a =
[[ -1   3 -20  12  42 -17  -7  -5 -15 -15 -26  15 -11 -22   8  12]
 [  2  -3  19 -16 -38  18  10   5  20  16  24 -14   7  22  -9 -14]
 [  5   8  19 -16 -22   9  -1   3  37   8  24   0  16  22   8  -8]
 [ -3  -3 -20  18  26  -9  -1  -5 -32 -15 -26   8 -20 -22  -9  12]
 [  2  -8  19  -9 -38  18  10   5   3  16  24 -14   7  22  -9 -14]
 [ -6 -14 -20  12  10   0  10  -3 -49   0 -26  -7 -20 -11 -17  -1]
 [  5  14   0   5  26 -26 -18  -3  20 -15  -1  23   7 -22  25  18]
 [ -6 -19 -10   5  -6  18  16   1 -32   8  -1 -22 -11  11 -26 -14]
 [  7   8  19 -16 -22   0  -7   3  37   8  24   0  16  11  16  -1]]
a[0,0] -> -1
a[8] -> [7, 8, 19, -16, -22, 0, -7, 3, 37, 8, 24, 0, 16, 11, 16, -1]
a[4,-10] -> 10
a[-2,-11] -> 18
a[-2,8] -> -32
a[7,10] -> -1
a[-5,-12] -> -38
a[2,8] -> 37
a[1,13] -> 22
a[5,-6] -> -26
a[:, -2] -> [8, -9, 8, -9, -9, -17, 25, -26, 16]
a[6] -> [5, 14, 0, 5, 26, -26, -18, -3, 20, -15, -1, 23, 7, -22, 25, 18]
a[-8] -> [2, -3, 19, -16, -38, 18, 10, 5, 20, 16, 24, -14, 7, 22, -9, -14]
a[-6,10] -> -26
a[-5,5] -> 18
a[-2,-10] -> 16
a[-6,-3] -> -22
a[5,-5] -> -7
a[1,4] -> -38
a[6,-3] -> -22
a[0,4] -> 42
a[:, 4] -> [42, -38, -22, 26, -38, 10, 26, -6, -22]
a[5] -> [-6, -14, -20, 12, 10, 0, 10, -3, -49, 0, -26, -7, -20, -11, -17, -1]
a[-6,-7] -> -15
a[-4,15] -> -1
a[0,-11] -> -17
a[-7,-5] -> 0
a[-3,-16] -> 5
a[7,-16] -> -6
a[6,-11] -> -26
a[:, -11] -> [-17, 18, 9, -9, 18, 0, -26, 18, 0]
a[-1,-7] -> 8
a[:, -1] -> [12, -14, -8, 12, -14, -1, 18, -14, -1]

W =
[[ 1.1  0.9  1.1 -0.5]
 [-0.1 -0.3 -1.9  0.0]
 [ 0.3  0.0 -2.0  0.2]
 [-1.4  0.3  1.1 -1.0]
 [-0.2 -0.3 -2.4  0.0]
 [ 0.1 -0.2 -1.8  0.7]
 [ 1.1  0.3  0.8 -0.2]
 [ 1.8  0.5  0.7  0.2]
 [ 0.8  0.1 -1.3  0.2]
 [ 0.3 -1.3  0.4  1.9]
 [ 1.2  0.4 -0.7  0.4]
 [-1.4  0.7  1.2 -1.3]
 [ 0.0 -1.5  0.9  2.2]
 [ 0.4 -0.1 -0.1  0.1]
 [-0.1 -1.6  0.9  2.5]]
Rows and columns are counted from 0.
row 0 col 0 = 1.1
row 8 col 0 = 0.8
row 13 col 3 = 0.1
row 5 col 1 = -0.2
row 4 col 2 = -2.4
row 7 col 3 = 0.2
row 9 col 1 = -1.3
row 6 col 2 = 0.8
row 4 col 0 = -0.2
row 7 col 0 = 1.8
row 10 col 3 = 0.4
row 13 col 0 = 0.4
row 1 col 3 = 0.0
row 10 col 0 = 1.2
row 3 col 2 = 1.1
row 11 col 3 = -1.3
row 1 col 2 = -1.9
row 2 col 1 = 0.0
row 10 col 1 = 0.4
row 13 col 2 = -0.1
row 1 col 0 = -0.1
row 12 col 1 = -1.5
row 8 col 2 = -1.3
row 14 col 3 = 2.5
row 0 col 2 = 1.1
row 3 col 0 = -1.4
row 6 col 3 = -0.2
row 4 col 3 = 0.0
row 11 col 0 = -1.4
row 3 col 3 = -1.0
row 3 col 1 = 0.3
row 10 col 2 = -0.7

A =
164.5	155.3	147.6	132.0	119.4	114.4	107.0	100.2	99.3	94.5	91.8	84.9	74.9	58.4	38.6
-29.0	-80.9	-128.1	-165.7	-186.1	-186.7	-164.1	-118.0	-58.8	10.6	81.9	151.3	203.5	239.4	247.6
-58.0	-71.0	-88.2	-99.5	-107.5	-112.4	-121.1	-133.9	-136.1	-134.9	-133.9	-127.5	-113.6	-94.5	-71.5
102.2	68.7	36.4	2.5	-24.4	-43.1	-54.9	-54.6	-54.3	-50.9	-43.1	-36.8	-32.9	-32.3	-35.6
A[0,0]: 164.5
A[0,6]: 107.0
A[0,8]: 99.3
A[:, 6]: [107.0, -164.1, -121.1, -54.9]
A[1]: [-29.0, -80.9, -128.1, -165.7, -186.1, -186.7, -164.1, -118.0, -58.8, 10.6, 81.9, 151.3, 203.5, 239.4, 247.6]
A[1,2]: -128.1
A[2,7]: -133.9
A[2]: [-58.0, -71.0, -88.2, -99.5, -107.5, -112.4, -121.1, -133.9, -136.1, -134.9, -133.9, -127.5, -113.6, -94.5, -71.5]
A[:, 0]: [164.5, -29.0, -58.0, 102.2]
A[0,3]: 132.0
A[1,9]: 10.6
A[0,2]: 147.6
A[3,3]: 2.5
A[3,7]: -54.6
A[1,1]: -80.9
A[2,11]: -127.5
A[0,1]: 155.3
A[1,10]: 81.9
A[1,8]: -58.8
A[3,5]: -43.1
A[:, 3]: [132.0, -165.7, -99.5, 2.5]
A[1,7]: -118.0
A[1,4]: -186.1
A[0,14]: 38.6
A[:, 1]: [155.3, -80.9, -71.0, 68.7]
A[0]: [164.5, 155.3, 147.6, 132.0, 119.4, 114.4, 107.0, 100.2, 99.3, 94.5, 91.8, 84.9, 74.9, 58.4, 38.6]
A[0,11]: 84.9
A[2,14]: -71.5
A[3,2]: 36.4
A[1,6]: -164.1

data =
[[ -1   6  -3   0  -3  -3   6   4]
 [ -5  -2  44   8 -40 -31  11  -9]
 [ -1 -15   3   3   6   5 -14  -8]
 [  4   0  18   7  10  -7 -12 -12]
 [  0   2  -1   0  -2   1   1   1]
 [ -3 -26   6   3  11  12 -27 -14]
 [  7   2 -49  -9  38  32  -9   6]
 [  2  -1 -10  -3   7   6  -1   1]
 [  2   1 -20  -3  15  12  -3   2]
 [  0   0   1   2  -2  -1   0  -1]
 [  3  -1 -11  -2   7   7  -1   1]
 [ -3 -19   3   5   7   8 -19 -10]
 [  1  11  -2  -1  -4  -3  10   4]
 [  7  13  19  -7  20 -11   7   4]]
Indices start at 0.
row 0 col 0 = -1
row 5 col 7 = -14
row 3 col 0 = 4
row 2 col 4 = 6
row 5 col 5 = 12
row 6 col 5 = 32
row 1 col 1 = -2
row 7 col 5 = 6
row 2 col 5 = 5
row 9 col 2 = 1
row 5 col 6 = -27
row 1 col 7 = -9
row 10 col 3 = -2
row 12 col 6 = 10
row 7 col 7 = 1
row 13 col 1 = 13
row 8 col 6 = -3
row 13 col 3 = -7
row 6 col 0 = 7
row 3 col 3 = 7
row 9 col 6 = 0
row 6 col 6 = -9
row 11 col 4 = 7
row 6 col 4 = 38
row 3 col 4 = 10
row 13 col 4 = 20
row 0 col 4 = -3
row 2 col 2 = 3
row 9 col 1 = 0
row 6 col 3 = -9
row 8 col 4 = 15
row 3 col 1 = 0
